Each cloud below is a set of points, in no order, taken from a shape made of curves that can fork, meet and close up, bent smoothly into 12 dimensions.
After each cloud, say how many separate pieces and how many independent loops its shape has (a circle has one loop, a figure eight two, a Y shape none).
In the rows, zero is written as 128.

M, 91 rows:
[[120 159 162 108 139 118 115 134 106 122 135 142]
 [126 169 152 123 143 113 121 127  88 129 140 146]
 [137 180 143 136 140 102 112 121  72 137 147 142]
 [159 199 128 154 134  80  86 111  46 147 149 126]
 [ 88 112 115 151 147 170 168 141 159 108 117 167]
 [148  91 148 101 116 128 100 130 157 142 130 110]
 [158 135 132 143 134 118 105 104 102 142 133 117]
 [154 196 131 150 136  83  91 115  51 147 150 131]
 [131  81 133 112 131 146 138 127 168 131 126 132]
 [131  79 135 109 130 147 135 128 173 130 124 130]
 [101 130 139 119 148 143 148 137 127 118 132 149]
 [ 85 144 117 156 150 159 161 142 136 107 122 171]
 [131  77 136 107 128 147 132 129 176 130 122 129]
 [161 200 127 155 133  78  83 110  44 147 148 123]
 [131  81 134 111 131 146 137 127 170 131 125 132]
 [ 81 141 114 156 151 162 164 144 141 105 120 174]
 [110  94 122 135 141 159 161 129 158 121 125 148]
 [130  86 131 117 134 146 143 125 162 132 129 134]
 [126  87 129 121 136 148 147 125 158 130 129 136]
 [ 75 130 110 157 152 171 170 147 154 101 116 177]
 [100 100 120 143 143 165 165 134 159 115 121 156]
 [141 184 140 140 139  98 107 120  67 140 148 140]
 [145 112 139 126 134 129 118 119 136 141 136 133]
 [134  78 138 106 124 144 125 130 177 131 121 125]
 [127 135 172  99 125 120 109 135 119 130 138 123]
 [122 150 167 103 133 119 111 135 111 125 136 135]
 [130  83 132 114 133 146 139 126 166 131 127 133]
 [123 148 169 103 132 119 111 135 113 126 137 133]
 [130  84 132 115 133 146 140 126 164 132 127 133]
 [ 96 145 129 143 149 147 154 137 120 116 131 160]
 [148  88 149  98 114 127  99 130 154 143 132 104]
 [101 135 136 127 149 142 149 136 122 119 133 151]
 [146 116 138 128 135 128 118 117 130 143 137 132]
 [150 193 133 147 137  87  96 117  56 145 150 135]
 [143  99 143 115 128 133 111 126 156 138 128 130]
 [161 137 131 145 133 117 101 102  98 142 131 114]
 [145  86 146 100 116 131 103 131 162 140 128 109]
 [171 139 128 149 131 113  90  96  93 143 126 103]
 [120 162 158 112 142 117 118 132 100 123 135 145]
 [122  89 127 125 137 151 152 125 156 129 130 139]
 [149 122 136 133 135 124 116 113 120 143 139 129]
 [146 190 136 145 138  91 100 118  60 143 150 137]
 [146  94 146 108 121 131 103 129 160 140 127 120]
 [142  84 144 102 118 135 108 131 168 137 125 114]
 [127  87 129 120 135 147 146 124 159 131 130 135]
 [144 188 138 142 139  93 103 119  63 142 149 139]
 [164 138 130 146 132 115  97 100  96 141 129 109]
 [136  79 140 105 122 142 120 131 175 133 122 122]
 [ 90 147 122 152 149 153 157 140 128 111 126 167]
 [ 75 140 111 158 152 167 169 147 147 101 117 178]
 [123 166 154 120 144 115 121 129  92 127 139 146]
 [134 177 146 133 141 105 115 123  76 135 146 144]
 [ 98 142 133 136 148 145 151 136 120 117 132 156]
 [120  90 126 127 138 153 154 126 156 127 129 140]
 [169 139 128 148 131 114  93  98  94 143 127 105]
 [ 94 147 127 146 149 148 154 138 122 114 129 163]
 [146  93 147 106 120 130 102 129 159 140 127 117]
 [144  97 144 113 125 133 108 127 159 138 127 127]
 [131  78 136 109 129 147 134 128 174 129 123 130]
 [ 93 106 117 148 145 168 167 138 160 111 119 162]
 [133  78 137 106 125 145 128 130 177 130 121 127]
 [143 101 142 116 130 133 112 125 154 138 129 131]
 [156 133 133 142 134 119 107 106 104 142 134 119]
 [101 137 135 131 148 144 151 136 120 118 133 153]
 [102 131 138 121 148 142 148 137 125 118 132 149]
 [128 171 150 127 143 111 120 126  84 132 142 145]
 [114  92 124 132 139 157 159 128 157 124 126 145]
 [101 129 141 115 148 143 147 137 128 117 131 149]
 [154 131 133 140 134 120 110 108 107 143 136 122]
 [ 70 139 108 159 154 170 172 149 150  98 116 180]
 [122 164 156 115 143 116 120 130  97 125 136 145]
 [ 78 141 113 157 152 164 166 145 144 103 119 175]
 [106  97 122 139 141 162 163 132 159 118 123 152]
 [124 142 171 101 128 120 110 135 116 128 137 128]
 [ 83 118 112 154 149 170 169 143 158 105 117 171]
 [ 88 146 119 154 149 156 159 140 132 109 124 170]
 [145  96 145 111 123 132 106 128 160 139 127 125]
 [ 91 148 124 151 149 151 156 139 125 111 127 165]
 [151 127 135 137 134 122 113 110 113 144 137 125]
 [156 197 129 152 135  81  88 113  48 147 150 128]
 [131 174 147 131 142 107 118 124  79 134 144 144]
 [120 155 165 106 136 118 113 135 109 123 135 139]
 [ 79 124 111 156 151 171 170 145 156 103 116 174]
 [129 130 172  98 123 121 108 134 121 132 139 120]
 [143 107 140 121 133 132 117 122 145 140 133 134]
 [143 103 141 118 131 133 114 124 152 138 130 133]
 [120 160 160 109 141 118 116 133 104 122 134 143]
 [ 99 129 142 113 148 143 147 138 129 115 130 148]
 [138  81 141 104 120 140 116 132 174 134 123 120]
 [147 118 137 130 135 126 117 115 126 143 138 131]
 [142 105 141 119 132 132 116 123 148 139 132 133]]
pieces
2
loops
0

C:
[[132 118 115 112 174 129 128 104 162 142 167 110]
 [139 134 154 134  59 125 122 155  60  95 101 129]
 [133 120 103 130 166 126 131  83 190 144 144 133]
 [133 134 156 143  42 128 121 149  59  97  85 136]
 [128 119 117 109 166 132 127 102 159 139 171 105]
 [133 132 151 132  66 128 122 148  72  99 108 125]
 [138 119 113 117 178 125 131 110 161 144 158 116]
 [128 119 117 109 167 132 127 101 160 140 170 106]
 [138 118 102 129 177 118 134  96 179 146 142 132]
 [139 118 103 128 178 118 134  99 176 145 143 131]
 [140 134 157 138  48 124 122 158  52  92  92 134]
 [139 118 105 127 178 118 134 100 174 145 144 130]
 [139 118 112 119 178 124 131 110 161 143 155 119]
 [129 134 154 142  47 130 121 146  66 100  89 132]
 [126 119 120 107 159 135 126 104 153 136 172 103]
 [126 132 153 138  56 132 120 142  75 104  97 126]
 [140 134 156 137  52 125 122 157  54  93  96 132]
 [128 133 153 141  50 131 121 144  70 102  92 130]
 [132 120 104 130 164 127 130  82 190 143 146 133]
 [138 134 158 142  40 125 121 155  50  93  85 137]
 [127 119 119 108 162 134 126 103 156 137 172 104]
 [135 119 102 131 169 124 132  86 189 146 143 134]
 [136 119 101 131 172 122 133  87 187 146 143 134]
 [136 119 101 131 173 121 133  89 186 146 142 134]
 [139 118 109 123 179 120 133 108 165 143 149 124]
 [125 122 125 105 150 138 125 109 144 133 173 100]
 [127 131 151 134  65 131 121 141  79 103 105 123]
 [134 119 102 130 168 125 131  85 189 145 144 134]
 [137 118 101 130 174 120 133  92 184 146 142 133]
 [137 119 113 116 177 126 130 109 161 143 160 115]
 [125 121 123 106 153 137 126 108 146 134 173 101]
 [139 135 157 141  42 125 122 156  50  93  87 137]
 [125 132 152 136  60 132 121 141  77 104 100 124]
 [131 118 115 111 172 130 128 102 161 141 168 108]
 [136 119 114 115 176 127 129 108 161 143 162 114]
 [140 135 157 140  45 124 122 157  50  92  89 136]
 [131 132 151 132  67 129 122 145  75 100 108 124]
 [139 118 110 121 179 121 132 109 163 143 151 122]
 [129 118 115 111 171 131 127 101 161 141 169 108]
 [135 134 156 144  40 126 121 152  55  95  84 137]
 [135 132 152 132  66 127 122 150  70  98 107 126]
 [139 117 106 126 179 118 133 103 170 144 145 128]
 [126 120 122 106 156 136 126 106 150 135 173 102]
 [140 134 155 135  56 125 122 156  58  94  99 131]
 [132 134 155 143  43 128 121 148  61  98  86 135]
 [125 131 151 135  63 131 120 141  78 104 103 123]
 [136 135 157 143  40 125 122 153  52  94  84 137]
 [133 118 114 114 175 129 129 105 161 143 164 111]
 [138 133 153 133  62 126 122 153  65  96 105 128]
 [126 133 153 139  53 131 120 142  73 103  95 127]
 [138 118 102 130 176 119 134  94 182 146 142 133]
 [139 119 111 120 179 123 132 109 161 144 153 120]
 [139 118 108 124 179 119 133 105 168 144 147 126]
 [134 119 114 114 175 128 129 106 161 143 163 112]
 [128 131 151 133  66 130 121 143  78 102 107 123]]
pieces
2
loops
1

A, 84 rows:
[[128 120 131 136 133 139 135 145 128 126 120 105]
 [117 137 135 127 120 122 110 134 103 111 129 140]
 [136 124 125 138 137 145 144 145 133 134 122 103]
 [ 94 113 138 133 117 100 119 124 112 110 115 179]
 [116 115 140 133 126 131 121 145 125 114 118 109]
 [ 91 117 142 131 114  97 107 122 110 102 117 178]
 [153 133 117 141 145 155 158 143 139 145 126  96]
 [144 129 121 140 141 151 152 144 136 140 124  99]
 [166 142 109 144 152 165 167 143 144 154 129  91]
 [ 89  98 162 128 113 113  95 138 129  88 112 121]
 [194 155  92 149 165 185 186 144 151 176 134  78]
 [108 137 141 124 114 113  95 129 101 100 130 147]
 [173 146 104 145 155 171 172 142 146 160 131  88]
 [110 112 144 131 124 128 114 144 124 108 117 111]
 [118 126 130 134 124 124 130 135 110 124 120 145]
 [196 157  89 149 166 187 188 145 151 178 134  76]
 [ 92 120 143 128 113  98 103 122 109 100 119 175]
 [117 139 135 127 118 121 106 134 102 109 130 139]
 [102 132 143 125 113 109  96 127 104  98 127 155]
 [154 135 116 142 146 157 159 143 140 147 126  95]
 [ 98 104 154 129 118 119 103 142 126  97 114 116]
 [106 109 147 131 122 125 110 144 124 104 116 113]
 [100 106 152 130 118 121 105 142 125  98 114 116]
 [190 154  93 148 164 183 184 144 150 174 134  79]
 [119 131 131 131 122 125 122 135 107 119 124 142]
 [ 92 100 159 128 115 115  98 139 128  91 112 120]
 [100 111 134 137 120 107 130 128 115 118 112 174]
 [198 157  88 150 168 189 190 146 152 180 134  75]
 [112 139 140 124 115 117  97 131 101 103 131 143]
 [159 138 112 143 148 161 163 143 141 150 127  94]
 [120 117 137 134 128 134 126 144 126 118 119 108]
 [114 119 129 137 124 121 138 134 114 128 116 152]
 [143 127 122 140 140 149 150 144 135 139 123 100]
 [ 93 114 139 133 116  99 116 124 112 108 115 179]
 [108 113 130 138 123 116 139 131 116 127 113 162]
 [ 95 102 156 129 116 118 101 140 127  94 113 118]
 [118 116 138 133 128 133 124 145 125 116 119 109]
 [ 84  95 165 127 112 111  93 137 130  84 111 123]
 [119 133 132 130 121 124 118 135 106 117 125 141]
 [122 118 135 134 130 136 128 145 126 120 119 107]
 [112 113 143 132 125 129 116 145 124 110 118 110]
 [110 114 129 138 124 117 139 132 116 128 114 159]
 [ 96 125 144 127 113 102  98 124 107  97 123 166]
 [ 92 116 140 131 115  97 110 123 110 104 116 179]
 [102 107 151 130 120 122 107 143 125 100 115 115]
 [ 99 128 144 126 113 106  96 125 105  98 124 160]
 [102 111 132 138 121 108 132 128 116 121 112 171]
 [107 110 146 131 122 126 111 144 124 105 117 112]
 [124 119 134 135 131 137 131 145 127 122 119 107]
 [176 148 103 145 157 173 174 142 147 162 131  87]
 [113 116 129 138 124 120 139 133 115 129 115 155]
 [106 112 131 139 123 114 137 131 116 126 113 164]
 [110 139 140 124 115 115  95 130 102 102 130 144]
 [171 144 106 145 154 169 170 142 145 158 130  89]
 [149 131 119 141 143 153 155 144 138 143 125  98]
 [118 135 133 129 121 124 115 135 105 115 127 140]
 [ 94 123 144 128 112 100 100 123 108  98 121 169]
 [119 128 130 133 123 125 127 135 109 122 122 144]
 [ 91 118 143 129 113  98 104 122 109 100 119 176]
 [187 154  95 148 163 181 181 143 149 171 133  81]
 [115 139 137 125 118 121 103 133 102 107 131 140]
 [132 122 129 137 135 142 141 145 131 130 121 104]
 [117 123 129 135 124 123 134 135 112 126 119 148]
 [113 140 139 124 116 118  98 131 101 104 131 142]
 [105 134 143 124 113 111  95 128 103  98 128 151]
 [ 97 126 144 126 113 103  98 125 106  98 124 164]
 [125 119 132 136 132 138 133 145 128 124 120 106]
 [101 130 144 125 112 107  96 126 104  98 126 157]
 [180 149 100 146 159 175 177 142 148 165 132  84]
 [139 125 125 139 139 146 147 145 134 136 122 102]
 [106 135 143 124 114 112  95 128 102  99 129 150]
 [115 120 129 137 125 122 137 134 114 128 117 151]
 [134 122 128 138 136 143 142 145 131 131 121 103]
 [115 140 138 125 117 119 100 132 101 105 131 141]
 [ 96 112 136 135 119 103 123 125 113 113 113 177]
 [115 115 141 132 126 131 119 145 124 113 118 109]
 [129 120 131 136 133 140 137 145 130 127 120 105]
 [184 152  97 147 161 178 179 143 149 168 133  82]
 [183 151  98 147 160 177 178 143 148 167 132  84]
 [ 98 111 134 136 119 104 126 126 114 116 113 176]
 [ 93 121 144 128 113 100 101 123 109  99 121 172]
 [105 111 131 138 122 111 135 129 116 124 112 167]
 [ 93 115 140 132 115  99 113 123 111 106 115 179]
 [163 140 110 143 150 163 165 143 143 152 129  92]]
pieces
2
loops
1
